Each named move below is a turn or a mirror, shown by a few rows before and after it. Which moves, in which order, take the first row of each later pair to the second? The first pair is answered.
E:
[-10   6  15  20 -20  18  28  20 -17 -12  -9  -1 -22 -28  13   9 -12  -2
 -13  28]  ->  [-12   9  15  21 -22  16  30  20 -15 -11 -11  -1 -19 -27  16  11 -10   0
 -11  28]
[  2 -32   7   0  10 -12 -13   0 -24  11  12   0   6  -2  -2 -14  -5 -17
 -22  -1]  ->  [  8 -30  10   5   5 -11  -5   0 -23   9  11  -7  10  -2  -8 -12 -14 -18
 -16  -5]
[  7  -7  14   6  -1  -4 -18   3   0   8  -4  20  -8  13  14  -7 -18   7
  -9   0]  ->  [  8 -12  20   9  -3  -2 -16   2  -5   0  -4  16  -6  13  11  -3 -18   3
  -9  -8]
[-12   8   0  15 -16   4   8  -2  26   5  -2  10  11 -10  -4   7 -10   8
   8   7]  ->  [-16   9   0   8 -11  -4   9   2  22   9   1  15   4 -15  -1   3  -4  10
   7  12]
H:
[  4   0   3   2   4   5   3  -3  -1   5   3  -8  -7  -5  -8  -2  -3   3
   2 -12]  ->  [  3   4   8   0   4   8   3  -3  -3   4   8 -11  -8 -10  -1   2   6   3
   2  -2]
[ 21  -8  23 -16   4  -9  -2 -19 -11 -24  10  -6  22  40   7  24   1  -6
  -8 -30]  ->  [ -1  -3  13 -36  17  -9  -6 -15 -18 -17  22   2  15  28  27  28  25  -6
 -11  -2]
[ 43  15  48   8  22  17  -8  -8 -10  -8 -53  18 -24  34  29  -2 -14  23
 -23 -10]  ->  [ 28  24  44  -9  32  21  -4  -7 -16  -7 -45  24 -32  25  44   1  12  21
 -26  15]
C:
[-22   7   2  21 -21   4  35 -12 -17 -23 -10  -4  -3  -6  -9  -2  25  10
  -6   8]  ->  [ -6   3 -19   7 -17  -4  22 -12  -9  -1   0 -15   6  -9 -30  -1  16  -1
  11 -36]
[  3 -19  10  32   0  13   2   8   7  16 -11   3   8  15 -14  -6   2 -18
  -1   0]  ->  [  2 -14  11  29  -3  13   6   5  10  17 -11  10   5  20 -16  -8   2 -15
  -2   5]
[-24  -1 -25  -4   0  -9   2  12  21   4  -4   5   3 -19 -19  -8  -1   5
   9   5]  ->  [-28  -1 -21   3  -1  -8   6  15  17  -3  -3  12  -1 -12  -8  -6   4   9
   0  23]
Q:
[ 20  11  -6 -16 -15  19  36 -11  -1 -35   9 -15  13 -12 -22   6  16 -12
  16  25]  ->  [-10   5 -14   4  -6  12   7   2  32 -12  -9  40  -2 -20  13 -11  -2   8
   2  45]
[ 34 -16  27  14 -16  -6  -2 -22   2 -16   1 -14  19  35 -27  -4 -21   1
 -27 -31]  ->  [ -8 -28  13  28  -5  -6  -3 -18  17 -31   7   3  21  38 -14 -14 -25  13
 -34   8]
[  2  22 -23   5   3   6 -16  15  20  39 -17  25 -11 -21  22  -8  -1   3
  32  -4]  ->  [ 25  21  -8  -9  -5  13  13  -1  -7   8  -3 -37   7 -12 -16  11  26 -16
  42 -20]
[-13  -2   9  11  -7  -5  -4  -1   2   9 -13   2  -3  -9 -12  -2  -6  -3
   9   2]  ->  [ -8   3  18  11 -11   0   0  -3  -3   8 -10  -3   1  -5 -15  -1  -5  -5
  11  -3]
Now pairs of rows:
Each pair is 2 to 3 moves apart.
[-26  -2  16  -9 -15   7  22 -45 -25 -33  -4 -37  30  -7 -23  12  17 -34
  -6  22]  ->  [  9  28  41   1 -18  12 -12 -29 -27  20 -46  16  -4 -22  34  12  -4 -22
 -21   1] | Q then Q then C
[ 12  10   7   5  -8   4  -4   6  -1   4 -22  33  -7  -2  33  -7   6  19
 -10  30]  ->  [-22 -15 -25   1   4  -3   3   5  21 -11   4  21  14   1  -1 -12  -3  19
   7  29] | C then Q then Q
[ 23 -19  37   0  -2  -8  -4 -10 -22  -6   1 -10  10  31   5  -8 -10  -1
 -19 -20]  ->  [-10 -39   4   0   9 -21 -10 -11   9 -12  20   2  22  28 -11 -20 -18   3
 -11 -13] | Q then C then Q
[ -4   7  15   4 -10   1   5  -3  -3  -5 -11   2   0   1  17   6   3   2
  -9   9]  ->  [-16  -2 -11   2   0  -5  -9   3  16   8  -3   8   1  -4  10   3  -8   2
   3  -1] | C then Q then Q
[ 39  15  23   2  18  15   0  -1 -34   7 -29 -15   0   9  -8  26  12 -19
 -28  -9]  ->  [-31 -20 -37  11  38  -4  -3   4  16  -7   2   5  24   7 -30   4  -5 -13
  -7  14] | Q then C then Q
[-11  10 -27 -14   3  -3  19 -15  10  -3  18 -20  -8 -19  -6   5  23   5
  33   9]  ->  [ 18   6 -11  17 -10  -3  -7  -8  29  15 -15   8 -18 -15   1  -1 -24  16
  24 -25] | C then Q then H
[-17  17   3  -7  25  10   9   5 -33  26   3 -20   6  -5  -8  18  10  -1
   7  -4]  ->  [ -8   6   3  15  20   6  -5   9 -13  36 -14  -1   0  -4  -7   9 -27   3
   7 -30] | Q then Q then H
[  4 -14  18   8  -1   1   9 -19 -31 -27 -50   3   1  16  22  -8 -10   4
  -4 -23]  ->  [  4 -23  -7   0   0  -1   2 -18 -19 -16 -38 -10  10   9   1 -12 -17  -3
  14 -51] | Q then C
[ 21   4   8 -17  15 -13 -36 -19   7  14  -4   7 -20  -6  -4 -25  -5   5
  -5 -16]  ->  [-10  -8  -9 -17  19 -18 -27 -22  20  -6  10  -1  -4  -4 -19 -31   0  10
   4   3] | Q then Q then C
